500 stands for zero in the data rows.
Here are some numbered points:
[718, 437, 568, 545, 529, 651, 559, 486, 634, 399, 433, 540, 287, 567, 505,
 735, 474, 454, 272, 999, 635, 593, 431, 473, 898, 604, 583, 605, 488, 490,
 591, 489, 469, 405, 679, 508, 564, 424, 548, 479, 435, 519, 503, 451, 422,
 548, 346, 452] 0
[337, 381, 603, 499, 688, 327, 587, 438, 251, 360, 272, 471, 290, 728, 510,
 644, 583, 434, 431, 561, 446, 274, 498, 423, 763, 595, 474, 529, 791, 356,
 360, 307, 192, 405, 344, 249, 553, 452, 578, 457, 450, 520, 591, 356, 377,
 542, 504, 429] 1
[497, 239, 684, 422, 636, 624, 425, 506, 562, 366, 537, 282, 592, 673, 266,
 731, 575, 382, 355, 461, 416, 176, 455, 347, 722, 180, 317, 526, 453, 337,
 436, 460, 361, 641, 606, 306, 607, 384, 667, 451, 412, 485, 451, 427, 556,
 663, 571, 466] 2
[495, 603, 730, 473, 576, 641, 439, 550, 663, 539, 492, 435, 324, 609, 380,
 839, 492, 401, 221, 703, 547, 291, 345, 284, 675, 269, 315, 506, 580, 299,
 364, 377, 262, 596, 489, 220, 580, 441, 557, 515, 444, 501, 550, 339, 376,
 577, 456, 449] 3
[404, 255, 636, 527, 667, 375, 601, 412, 288, 271, 398, 327, 418, 652, 252,
 803, 560, 363, 335, 526, 522, 257, 409, 329, 669, 407, 383, 540, 668, 339,
 368, 365, 233, 507, 437, 254, 545, 504, 522, 471, 447, 541, 580, 335, 408,
 591, 558, 452] 4
[520, 301, 746, 476, 543, 685, 397, 522, 583, 368, 522, 341, 538, 774, 389,
 696, 637, 418, 367, 787, 595, 318, 376, 356, 880, 410, 482, 572, 437, 434,
 578, 494, 433, 523, 714, 426, 674, 329, 740, 413, 415, 543, 584, 308, 354,
 519, 487, 445] 5
[739, 502, 602, 530, 555, 670, 582, 506, 649, 414, 491, 472, 294, 592, 356,
 905, 480, 403, 188, 816, 608, 350, 377, 314, 756, 448, 470, 643, 412, 451,
 587, 513, 435, 516, 737, 433, 533, 560, 430, 519, 424, 569, 632, 281, 327,
 558, 448, 464] 6
[593, 389, 772, 593, 492, 592, 502, 493, 559, 369, 628, 521, 442, 691, 604,
 708, 543, 479, 310, 914, 505, 407, 479, 434, 918, 199, 346, 563, 354, 383,
 518, 533, 455, 660, 706, 387, 486, 577, 353, 525, 423, 573, 548, 331, 483,
 598, 524, 479] 7
[735, 286, 542, 493, 725, 679, 641, 500, 567, 320, 642, 384, 577, 686, 450,
 736, 578, 446, 313, 612, 646, 281, 258, 248, 608, 334, 386, 577, 470, 363,
 464, 467, 363, 573, 622, 326, 522, 500, 500, 518, 411, 549, 666, 213, 273,
 531, 619, 492] 8
[488, 473, 612, 471, 647, 551, 537, 506, 493, 444, 431, 552, 257, 672, 626,
 684, 523, 473, 319, 583, 354, 238, 544, 412, 580, 201, 263, 476, 578, 268,
 318, 377, 266, 639, 415, 194, 579, 435, 594, 505, 457, 502, 626, 384, 241,
 434, 244, 414] 9
[631, 385, 619, 507, 614, 613, 545, 500, 541, 370, 395, 490, 248, 663, 422,
 827, 518, 419, 237, 802, 643, 341, 345, 302, 737, 669, 563, 640, 622, 445,
 531, 422, 320, 368, 613, 389, 603, 427, 620, 464, 399, 540, 634, 250, 328,
 586, 583, 455] 10
[456, 552, 729, 584, 559, 511, 528, 499, 490, 447, 608, 531, 422, 674, 602,
 671, 543, 481, 324, 999, 570, 456, 444, 466, 999, 438, 427, 548, 636, 362,
 428, 364, 291, 502, 473, 299, 542, 468, 452, 486, 456, 549, 483, 426, 493,
 624, 412, 443] 11
[813, 364, 512, 551, 664, 687, 676, 473, 615, 330, 624, 423, 430, 563, 346,
 849, 500, 424, 195, 567, 553, 263, 339, 275, 525, 289, 403, 629, 317, 437,
 555, 564, 475, 605, 761, 434, 580, 442, 588, 510, 411, 527, 587, 325, 347,
 544, 460, 500] 12
[551, 446, 614, 496, 549, 579, 494, 535, 557, 436, 135, 524, 0, 514, 325,
 815, 438, 374, 241, 747, 530, 430, 480, 444, 718, 558, 489, 525, 623, 429,
 448, 402, 350, 450, 481, 389, 444, 615, 278, 541, 492, 557, 576, 355, 387,
 508, 488, 468] 13
[432, 521, 637, 594, 711, 418, 640, 468, 351, 389, 535, 560, 333, 739, 644,
 724, 555, 472, 281, 585, 511, 223, 366, 276, 623, 302, 297, 521, 603, 303,
 346, 361, 244, 611, 450, 200, 554, 508, 473, 513, 405, 551, 614, 302, 334,
 527, 494, 464] 14
[586, 480, 758, 617, 428, 528, 526, 474, 542, 366, 439, 701, 132, 602, 691,
 729, 444, 511, 255, 936, 539, 483, 456, 419, 662, 219, 292, 513, 432, 359,
 416, 474, 398, 667, 575, 335, 552, 477, 499, 493, 438, 535, 593, 348, 415,
 553, 509, 489] 15
[437, 687, 710, 556, 587, 516, 544, 472, 478, 481, 394, 530, 248, 666, 485,
 826, 519, 423, 218, 493, 575, 208, 334, 235, 549, 552, 567, 696, 324, 539,
 723, 573, 531, 484, 887, 553, 567, 495, 513, 483, 416, 556, 562, 373, 384,
 590, 336, 431] 16
[521, 553, 558, 435, 702, 617, 544, 530, 560, 501, 499, 636, 215, 594, 613,
 769, 457, 465, 230, 557, 648, 279, 283, 265, 691, 561, 465, 564, 668, 357,
 402, 356, 232, 434, 436, 275, 538, 532, 457, 508, 447, 556, 662, 298, 240,
 476, 312, 425] 17
[406, 506, 622, 563, 739, 453, 602, 465, 366, 435, 701, 470, 581, 831, 634,
 639, 637, 495, 390, 410, 411, 87, 420, 284, 566, 579, 520, 605, 489, 471,
 605, 502, 396, 478, 713, 436, 674, 321, 774, 435, 376, 530, 639, 294, 270,
 490, 458, 440] 18
[319, 478, 746, 554, 577, 375, 537, 459, 340, 381, 676, 556, 460, 672, 657,
 669, 534, 486, 326, 803, 395, 371, 558, 486, 810, 340, 314, 491, 668, 290,
 313, 331, 229, 568, 357, 215, 545, 493, 503, 498, 434, 534, 552, 418, 410,
 526, 346, 435] 19
[718, 161, 630, 497, 615, 683, 533, 492, 587, 254, 482, 422, 362, 641, 375,
 822, 493, 416, 293, 781, 474, 257, 461, 389, 677, 431, 442, 576, 525, 373,
 471, 433, 326, 477, 569, 303, 525, 528, 463, 496, 414, 541, 656, 231, 294,
 513, 569, 493] 20
[640, 571, 717, 512, 501, 765, 450, 528, 776, 482, 552, 514, 438, 702, 608,
 660, 535, 528, 342, 827, 723, 387, 247, 292, 748, 496, 541, 618, 401, 485,
 611, 532, 457, 435, 758, 441, 661, 344, 706, 454, 364, 516, 465, 380, 545,
 700, 528, 481] 21
[835, 368, 709, 508, 383, 867, 414, 552, 833, 415, 634, 586, 344, 565, 546,
 753, 470, 467, 216, 801, 474, 366, 469, 404, 665, 478, 500, 572, 515, 442,
 548, 463, 426, 471, 615, 418, 531, 520, 436, 505, 456, 570, 604, 365, 286,
 451, 326, 462] 22
[304, 487, 822, 487, 585, 492, 410, 498, 473, 438, 551, 520, 397, 694, 580,
 697, 551, 467, 304, 883, 634, 398, 342, 349, 865, 654, 570, 562, 704, 379,
 466, 320, 264, 354, 511, 333, 576, 392, 596, 471, 423, 519, 513, 387, 416,
 596, 410, 435] 23
Which three points above are nearest to each new point, looking only along the 4 directions in which the numbered points spread most? Their numbers follow each, nearest first.
[683, 711, 778, 529, 402, 801, 411, 555, 876, 563, 546, 453, 391, 528, 342,
 818, 483, 405, 240, 653, 608, 361, 343, 334, 780, 330, 438, 579, 407, 422,
 509, 495, 455, 558, 679, 416, 506, 506, 441, 536, 463, 550, 497, 401, 516,
 649, 445, 476] 22 6 7
[553, 252, 721, 560, 592, 503, 573, 414, 391, 217, 335, 469, 301, 723, 432,
 803, 572, 420, 312, 821, 551, 338, 454, 372, 818, 439, 444, 595, 569, 367,
 469, 409, 303, 491, 574, 313, 585, 432, 599, 466, 401, 547, 543, 408, 465,
 638, 376, 402] 3 17 14
[522, 600, 724, 573, 469, 570, 498, 498, 580, 455, 151, 616, 0, 584, 546,
 774, 419, 452, 254, 682, 557, 306, 407, 372, 704, 509, 525, 603, 410, 475,
 607, 515, 488, 482, 726, 475, 518, 539, 403, 515, 455, 554, 574, 327, 366,
 540, 491, 472] 10 6 13
[675, 522, 603, 598, 632, 618, 600, 502, 615, 439, 489, 585, 181, 617, 548,
 852, 461, 444, 152, 720, 643, 302, 277, 244, 619, 438, 434, 600, 470, 400,
 522, 476, 384, 546, 662, 396, 491, 590, 285, 558, 447, 576, 621, 288, 340,
 543, 474, 482] 6 20 22
[326, 494, 725, 602, 607, 344, 576, 436, 308, 377, 719, 610, 463, 702, 709,
 654, 527, 520, 313, 617, 594, 298, 325, 321, 755, 657, 516, 551, 744, 378,
 414, 311, 229, 396, 411, 308, 505, 535, 399, 526, 430, 554, 615, 301, 346,
 535, 544, 472] 1 23 14
[309, 561, 702, 507, 661, 512, 467, 534, 451, 499, 532, 448, 314, 629, 374,
 844, 530, 415, 200, 671, 679, 281, 244, 246, 776, 630, 569, 616, 592, 490,
 596, 431, 372, 404, 654, 415, 532, 529, 400, 491, 453, 576, 573, 263, 392,
 622, 648, 482] 10 16 17
[569, 266, 649, 629, 628, 379, 677, 386, 309, 221, 614, 415, 499, 733, 506,
 739, 541, 441, 301, 639, 337, 170, 572, 420, 854, 359, 409, 604, 445, 412,
 545, 498, 398, 571, 693, 385, 576, 430, 577, 474, 401, 523, 567, 339, 340,
 545, 513, 464] 2 8 3
[503, 525, 711, 541, 471, 552, 482, 506, 573, 438, 231, 454, 114, 497, 227,
 886, 444, 353, 213, 738, 628, 414, 386, 360, 778, 383, 430, 586, 452, 439,
 521, 497, 441, 555, 650, 415, 471, 597, 325, 522, 478, 562, 544, 353, 447,
 615, 521, 458] 6 13 22
[372, 403, 720, 503, 732, 498, 542, 498, 394, 379, 654, 360, 518, 746, 384,
 835, 586, 396, 259, 569, 350, 113, 502, 324, 622, 333, 376, 575, 495, 355,
 496, 472, 327, 608, 630, 321, 625, 412, 630, 485, 379, 534, 590, 337, 397,
 568, 446, 437] 2 8 4
[446, 514, 612, 374, 704, 636, 424, 574, 589, 556, 587, 692, 283, 681, 811,
 636, 500, 541, 292, 739, 351, 287, 581, 458, 683, 592, 482, 564, 714, 358,
 422, 346, 259, 405, 437, 277, 578, 428, 603, 479, 425, 497, 635, 311, 242,
 445, 399, 443] 23 17 11
[957, 350, 552, 519, 464, 901, 495, 543, 853, 448, 712, 454, 598, 645, 511,
 666, 549, 487, 350, 646, 498, 301, 408, 332, 541, 275, 381, 555, 401, 421,
 502, 509, 437, 597, 623, 369, 571, 480, 531, 498, 432, 547, 597, 321, 359,
 507, 507, 485] 12 8 20
[549, 506, 798, 595, 440, 524, 496, 464, 536, 382, 537, 633, 248, 635, 685,
 754, 481, 496, 223, 643, 260, 200, 637, 457, 692, 239, 308, 530, 504, 318,
 422, 423, 346, 629, 558, 283, 587, 410, 619, 469, 431, 507, 537, 408, 361,
 518, 337, 444] 3 9 15
[732, 265, 678, 480, 586, 744, 513, 509, 662, 334, 646, 436, 487, 672, 479,
 791, 516, 450, 271, 710, 345, 191, 531, 367, 497, 269, 352, 562, 467, 323,
 461, 462, 331, 593, 594, 263, 573, 497, 536, 488, 409, 536, 617, 304, 350,
 569, 419, 485] 8 20 3
[391, 445, 712, 535, 573, 417, 510, 477, 401, 400, 290, 387, 245, 595, 309,
 788, 496, 386, 293, 734, 526, 370, 436, 356, 595, 190, 283, 503, 546, 310,
 348, 387, 319, 639, 462, 249, 427, 619, 283, 544, 500, 556, 550, 356, 431,
 588, 608, 488] 9 3 14
[488, 461, 823, 437, 570, 704, 389, 522, 663, 419, 585, 329, 601, 709, 335,
 755, 587, 416, 299, 720, 527, 310, 386, 340, 767, 385, 485, 630, 368, 444,
 587, 543, 475, 535, 792, 464, 563, 404, 592, 485, 414, 532, 384, 478, 692,
 808, 508, 470] 5 21 7
[591, 473, 600, 510, 606, 581, 556, 521, 565, 437, 224, 570, 45, 611, 530,
 787, 469, 441, 242, 667, 487, 282, 444, 356, 598, 343, 340, 523, 587, 329,
 379, 370, 281, 554, 477, 253, 574, 449, 560, 502, 440, 519, 605, 332, 273,
 486, 407, 461] 17 3 20
[295, 660, 726, 497, 680, 459, 513, 487, 414, 485, 773, 557, 553, 714, 745,
 606, 561, 539, 339, 883, 498, 384, 494, 465, 877, 606, 500, 585, 674, 384,
 455, 367, 280, 399, 492, 316, 507, 484, 486, 514, 447, 541, 609, 350, 295,
 519, 410, 457] 23 11 19
[586, 363, 564, 488, 696, 611, 567, 503, 511, 389, 331, 414, 195, 563, 294,
 879, 471, 371, 233, 664, 508, 254, 406, 325, 563, 460, 430, 544, 624, 351,
 407, 372, 269, 478, 458, 258, 544, 502, 506, 509, 415, 541, 651, 267, 283,
 497, 459, 468] 17 20 3
[541, 366, 531, 421, 697, 590, 519, 527, 526, 443, 258, 482, 159, 608, 396,
 760, 493, 408, 293, 628, 493, 292, 440, 385, 664, 554, 449, 511, 760, 331,
 336, 296, 212, 438, 357, 233, 534, 490, 490, 503, 452, 517, 617, 322, 265,
 455, 443, 450] 17 13 4
[547, 402, 717, 530, 575, 558, 535, 460, 483, 344, 416, 577, 189, 615, 549,
 782, 465, 483, 238, 763, 293, 230, 616, 480, 630, 214, 297, 529, 483, 316,
 418, 434, 342, 624, 534, 263, 545, 508, 489, 513, 432, 540, 617, 354, 317,
 496, 332, 457] 3 9 20
[683, 539, 607, 478, 620, 715, 558, 538, 680, 469, 449, 639, 149, 600, 652,
 759, 479, 483, 223, 575, 434, 241, 469, 381, 656, 334, 327, 552, 590, 302,
 339, 370, 270, 574, 452, 226, 534, 465, 526, 517, 423, 529, 598, 358, 322,
 512, 376, 462] 3 20 9
[732, 448, 686, 608, 429, 642, 565, 466, 628, 339, 361, 631, 96, 506, 507,
 826, 394, 462, 180, 761, 526, 373, 446, 413, 732, 363, 448, 588, 341, 461,
 598, 538, 506, 554, 726, 469, 521, 535, 421, 521, 446, 560, 515, 459, 429,
 550, 248, 450] 22 6 0
[517, 389, 637, 372, 651, 679, 386, 562, 616, 475, 403, 495, 362, 741, 543,
 639, 598, 470, 411, 667, 476, 287, 485, 404, 731, 667, 525, 549, 795, 352,
 385, 301, 172, 340, 373, 240, 617, 410, 673, 461, 412, 515, 626, 297, 325,
 517, 483, 433] 17 23 1
